In the data rows, zero lies at 4.5, halfway between 4 and 5.
Some points, one per row:
[2 6 7 5 5 1 2 4 8 6 3 7]
[6 7 4 5 6 4 5 4 6 5 5 0]
[4 3 2 4 3 6 5 5 3 5 2 2]
[5 4 8 0 6 6 3 5 5 6 7 8]
[5 7 2 4 4 5 8 3 5 3 0 2]
[7 3 5 2 2 4 5 2 6 1 3 1]
[3 3 8 8 5 4 3 5 3 4 8 9]
[7 4 5 7 3 3 3 4 5 4 4 7]
[4 4 4 5 2 7 3 7 4 4 7 5]
[5 6 4 2 7 5 3 1 5 4 2 1]
[2 4 6 5 5 2 1 6 7 8 9 9]
[2 6 3 6 5 4 3 4 5 4 6 7]
[5 4 5 4 5 5 3 5 5 4 4 4]
[1 6 5 7 3 4 5 5 4 5 3 4]
[3 8 0 3 5 3 9 0 5 2 1 0]
[4 7 3 2 3 5 5 4 4 5 2 4]
[3 4 2 6 6 5 0 4 4 3 6 5]
[6 3 3 3 2 7 5 5 4 6 5 4]
[4 4 1 3 4 5 4 0 4 4 3 3]
[3 3 7 5 7 2 1 6 6 3 6 9]
[6 4 5 5 1 5 6 4 5 5 1 2]
[4 7 4 4 3 5 5 4 3 5 2 0]
[8 5 2 4 7 5 7 3 4 2 3 0]
[6 3 5 5 5 2 6 4 4 0 1 2]
[0 4 4 5 5 4 4 5 4 5 8 9]
[7 6 4 6 3 5 8 5 6 3 2 0]
[2 3 4 3 6 4 4 4 5 5 5 5]
[6 5 7 7 5 4 0 7 5 4 8 8]
[6 5 4 4 6 4 5 5 7 4 2 6]
[8 5 4 6 3 9 6 3 2 5 5 5]
[6 4 3 5 4 3 4 5 6 1 4 3]
10 more points follow, each with its number after it:
[7 3 3 2 2 7 4 2 5 3 2 0] 0
[2 4 3 5 5 3 7 3 4 6 4 3] 1
[4 7 3 7 6 5 4 3 5 4 5 4] 2
[4 4 5 4 5 6 3 3 5 5 4 7] 3
[8 3 2 5 4 7 6 6 6 2 1 4] 4
[4 4 2 7 4 8 4 4 5 9 5 5] 5
[7 5 5 2 3 7 4 5 4 4 6 6] 6
[7 5 5 4 7 7 2 6 4 5 7 7] 7
[5 3 5 6 7 4 4 3 4 7 3 4] 8
[9 6 3 4 4 4 6 4 4 2 4 4] 9
Which of these numbered points is nearest to each point below, looking only along the 4 directions in which the first points spread most? Its number follows each.
[3 4 4 5 3 8 5 5 2 6 7 4] > 5
[6 5 4 6 1 6 4 6 5 4 4 0] > 4
[7 2 5 4 6 4 5 3 5 5 5 1] > 9
[4 5 5 3 8 2 4 4 1 6 7 7] > 3
[4 8 4 5 3 2 5 3 3 3 6 5] > 2
[6 3 7 4 4 4 4 5 2 7 9 8] > 7
[3 6 1 4 3 4 5 5 2 5 4 1] > 1
[5 2 7 5 4 6 4 8 5 7 8 7] > 7
[5 6 4 4 6 5 5 3 7 3 5 3] > 8
[2 2 6 3 6 4 2 7 3 6 9 9] > 7
[3 3 0 2 1 5 7 2 3 3 1 0] > 0
[3 6 6 4 5 3 1 3 6 6 7 7] > 3
Here are 10 other points, each followed by its number:
[3 5 4 4 6 5 6 5 2 5 6 3] 0
[6 3 3 4 4 3 3 6 4 7 7 5] 1
[7 4 4 6 4 5 7 4 7 3 2 1] 2
[3 5 4 3 2 4 6 5 4 5 4 6] 3
[4 7 3 5 6 6 2 6 3 2 5 3] 4
[6 5 6 5 1 5 6 6 4 3 2 5] 5
[2 4 5 4 4 3 4 5 5 6 5 5] 6
[5 5 8 7 5 8 6 4 7 4 5 3] 7
[4 4 9 2 4 5 1 7 5 5 6 8] 8
[2 4 4 5 8 3 4 6 4 5 6 8] 9
The same question for these:
[4 3 9 4 8 3 3 7 4 5 7 9] > 8
[1 5 6 6 3 4 3 3 2 4 4 3] > 3
[1 5 5 5 5 6 4 4 5 5 5 3] > 3
[2 4 7 7 4 6 6 7 4 4 5 5] > 3
[4 3 7 3 4 6 5 5 4 5 4 3] > 4
[4 7 2 3 6 6 6 0 5 5 4 2] > 0
[4 4 2 4 4 4 5 4 3 6 3 2] > 0
[3 6 4 3 3 2 2 4 3 5 5 5] > 6
[2 6 4 4 6 3 2 4 6 5 2 6] > 6
[6 5 3 3 5 4 6 3 3 3 5 3] > 4
[5 2 5 4 4 6 6 6 6 5 6 7] > 1
[3 5 2 4 5 7 6 5 3 2 3 1] > 0
